One vector is turned by the same rotation once a step. Each row is the vector after some number of steps, and that number follows the row.
The counts run from 0 to 271.
[ -9 -17   3 -18 -28 -19  -3 -20 -37   9  -6 -32 -18  19 -45 -26 -27  35
   4  25  13  -3 -24  12 -17  16  47 -11 -11 -16  -5  31  12  -7 -22  22
 -35 -22]  185
[-28 -21 -19 -39 -33 -31   3 -27 -24 -36   3 -14 -20 -29   0 -39  -1  -7
  -7   0  32   5  10  -6  29 -20  62   6 -30   2   8   0   3 -12  -3 -19
 -32  -8]  231
[ -6  -5   0 -18  -1  -6  27   1 -28 -13   7 -15 -18  46   0  18   9 -22
  26  14  19  14 -39   4  30  19  73  -2  -4  30   9 -18   9 -43  -1  -3
   6  13]  8
[-50  -8  -7 -31   6 -11 -39  12 -19  -4 -24   7 -22 -27 -14 -27 -33   0
   2  26  49 -17 -10 -21 -37  -1  22   7 -28 -27   0 -13  40 -13  25 -19
  13 -22]  85
[-20   4   2 -71  24  15  -2 -24 -17  -5  13  -9  -1 -19  -1  -2 -29 -52
  10  22 -15 -12  11 -21  -2  28  13 -37 -36  15 -17  -6 -19  -3  28 -23
  -1   8]  209
[-38 -12 -13 -25 -20  -2 -26 -13 -25  -4 -41  -5  -8  -4 -17 -26 -18  34
  -5  32  32  10  -1  -3 -38 -13  27   9 -45 -27   2  -5  36 -22   9  -1
  21 -18]  86
[-11 -11  19 -16   9  25  20 -18 -17 -21  41 -44 -20 -34 -19  16 -10 -22
  24  -5  38 -36 -16  -5  26  18  28  22 -17  13  -6  -3 -15  -1  35 -18
  16  34]  216
[-18  12  16 -56 -23  19  -3 -27 -12  36  -7 -27 -27  21 -33   2 -48 -25
   0  28   3 -24   3   4 -10  12   4 -21 -29  22  -9  -6   1 -25  -3   2
 -27   6]  191
[  7 -33 -19 -43 -23   2  -8 -28 -43   0  17 -38  -4 -12 -20 -36 -13  27
  20 -13  16   1  10  27  16  -6  31 -12 -29  16 -14  16 -27 -22 -22  26
 -30  -9]  33
[-32 -25  10 -60   8 -11 -19 -23 -20 -26  -8  -2  -1 -25   4 -23 -21 -27
 -19  27  10  14  -9  11   3 -30  43 -12  -5   5 -10   4  22  -8   8 -30
 -19 -55]  67
[ 37 -45  10 -26   6  21  34 -18 -26  -9  32 -19  11 -17 -39  14   6  -1
  10  -6   2  13 -22   1  53  29  30 -30 -18  12 -24  -8 -26  -4 -12  21
 -29  22]  17
[-14   6  -1 -26  38  57 -24  -4  -5  10   0   2  14 -32  -7  -9   5 -54
   8  12  32  10   2 -27  -6   9  18  -7 -18  -7 -14 -22  26 -13  30 -43
  32  13]  254
[-17  -3 -26 -24   6  -4  10  -1  -6 -32   0  13 -19  -9  38  -3   9  24
  -1  19  30  26 -33  -7  13 -12  59  -6 -22 -46   1 -19   3 -35 -18 -32
  11  26]  106
[-10 -19   1 -13   9  12 -35  -1 -16 -12  -8 -24 -23 -40 -14   1  33  19
  26 -29  48  26  -2 -30   6  -2  47  26  -1 -38  -3  -4  39  -8  21 -12
  15  12]  96
[ 20 -26  25 -13 -11  66  17  -1 -11 -14   0 -12  -1 -43 -22  17  21  36
  15   9  28 -11 -22 -27 -22  17  19  15 -12 -16 -13 -21   8   6  21 -33
  37  22]  261
[ 20 -37  14 -30   2 -14   4 -14 -25   6   9 -40 -40  11  16  17  15  15
  27  23   7  22 -25  20  -6 -24  38 -30   8 -16 -22 -16 -23 -23 -19  38
 -21 -26]  159
[ 15 -17   8 -17 -20  18  49 -15 -16  27  15 -23 -22   7 -14  15 -12  24
   8  23   0 -16 -32 -10 -18   4  33 -34 -15  22  -7 -31 -17 -13 -45  15
 -16  43]  0
[ -8 -21   8 -33   7  25  38 -22  18  30  14 -12  17  -5 -40  16 -16  -9
   7   5 -21  -6 -33 -23  15  28  31 -45 -26  24 -30 -20  -2  20 -13  11
 -17   5]  181
[ 26 -28  29 -18  -9   0 -25 -19 -34  16  15 -47 -40   6 -17   5  -1  15
  18  13  17   7 -15  21 -36  -8  12 -27  11 -34 -15   0  -5 -29 -19  36
 -30 -15]  158
[ -9 -24  -6 -41 -26 -26  14 -24 -20   7  -9 -27 -13  21 -25 -12   4  31
  13   8  -1   8 -17  16  15  14  62 -20 -17   5 -14  11   0  -2 -15  18
 -42 -28]  186
[-22 -21  13 -24  -1   9 -16 -15 -33 -55 -22  -5   8  -7 -27   3  11  -2
  16   9  31  33  -3  11  18  10  39  18 -37 -23  12  14  37 -18  61   2
  16 -20]  69
[-26  -7 -12  15  27   7  -7 -13 -19 -26  20 -24  14  36 -12 -13  -8  -1
  32  10   2  19 -38  10 -15  30  64 -37  -9 -50  -1  18  14 -24  -6   7
  -8 -24]  167
[-12 -10 -26  -2  21  -1 -29   6  10  36  19 -15 -29  -9 -12 -28 -16  -1
   9  -1  43   0 -42  -6 -17  -8  51 -16  30 -39 -21 -20  24 -14 -38  -3
 -15 -25]  139
[ 11  -5  -3 -30 -10  43  -7  -6  26  43  16   2 -28 -19 -25   5 -22   3
   7  -3  20 -14 -12 -40 -20  15  -7 -40  -2 -25 -34 -37  -8 -10 -46  -7
 -27   9]  137
[-35   9  -9 -42  34   2 -22 -17 -29  -8  25 -28  -5 -17   9 -26 -43 -61
  -5  25   9 -13  -4 -10 -14  21  24 -33 -24 -11   0  14  -4 -13  20 -27
   1  12]  210
[  3 -31   3 -25  30 -15  16  -5 -13   7  21 -20 -22  16  20  31  25  -3
  36  15   9  33 -49  14  19  -7  64 -19   0  -1 -20 -26 -13 -28 -10  30
  -4 -12]  160
[ 16  12   6 -36 -16  66  30 -20   6  28  17 -30 -15  31   1  12  12  19
  16   2   3  11 -21   7  16  -1  30 -25  -3   3 -23 -14 -27 -32 -40 -10
 -13  20]  153
[ -8 -10  40 -30  -1  43  22  -8 -20 -34   2  -7 -10 -29 -35  10 -30  11
 -16  25  13 -33 -32 -15   0  32   7  12 -22  -3  -2  15  17   7  30 -45
   8  30]  64
[-21  -9  -1  -1   6 -19 -15 -11 -31  19  12 -26 -21   1 -50 -29 -46  14
  -6   7  19 -25 -37  -6 -24  37  33 -17  -7 -25  -1  30  26  -6 -10  12
 -33 -11]  184
[-29 -39   5 -14  35 -31  -6 -18 -22 -17   3 -23  11 -35 -21  -4  -4 -36
  18   1  13  10  -9 -18  -5  -4  49  -3 -23 -17   2  -1  33  11  42  20
  18 -20]  221
[  7 -15  15 -10  32  14  22   6 -21   4  42 -22 -21 -18 -31   2 -41 -30
   1  11  34 -42 -67   5  20  28  25  -9   2  23 -13  -7  -9 -11 -11 -16
  -3  13]  19
[-14 -29  -9 -48 -43 -23  -5 -33 -23 -27   3 -12 -15 -32 -24 -42 -12  -1
  -8   3  15   5  25 -18  -4  -6  29 -14 -28 -19  -9   4   1  -1  -2 -16
 -44 -10]  230
[  1 -10   2 -38 -23  30  35 -12 -27  10  -6 -11   4  26 -23  -1 -36  10
  16  43  -1 -16 -18  21   7  14  19 -26 -57  41 -10 -18 -22 -30  -4   7
   2   4]  27
[  1  13  23 -18 -22  73  23 -10   8 -26 -10  -6  -5  10  -3  21  21  32
   4  12  15  21 -24 -16  -8  13  34   4  -5 -25   0  -9  13 -17  -1 -47
  27  23]  108
[ -2 -29  11 -56 -32  28  16 -19 -18 -34 -16   0  -7 -25 -16  17  -6   4
   6  16  24   9  18   6  27  -3  -9   6 -76  -2  -5 -25 -15 -32  26   7
  -3  19]  71
[ -4   2  31 -51  -8  38  33 -29 -29   7 -19 -28   8  15 -14  24   4   6
  17  36 -18   4 -10  12  -3  25  36 -15 -42  32  -6   6   0  -4  36  -1
  26  20]  207
[ -8 -20  37 -49 -19  30  28 -34 -24   4 -18 -38 -19   3 -25  19  -4  11
  11  10   6   4  -5   8  12 -35  19  21 -34  50  -1   5  12 -28   4  -8
  17  27]  54
[-28   1  15 -14 -16  26  -6 -33 -18 -18  -7 -13  14 -20 -51 -25 -27 -13
 -12   3   0 -12  -3 -44 -28  23  23 -15 -22 -18   4  20  37  12  31 -34
  -2  -1]  228
[-14  25  12 -24  -2  39 -10   6  -3  42 -18  -9 -31  41  -8  10 -30   2
  12  43  17  -5 -38  -4 -46  16  31 -21   7  -8  -7 -13  25 -35 -19 -13
  17  -7]  146
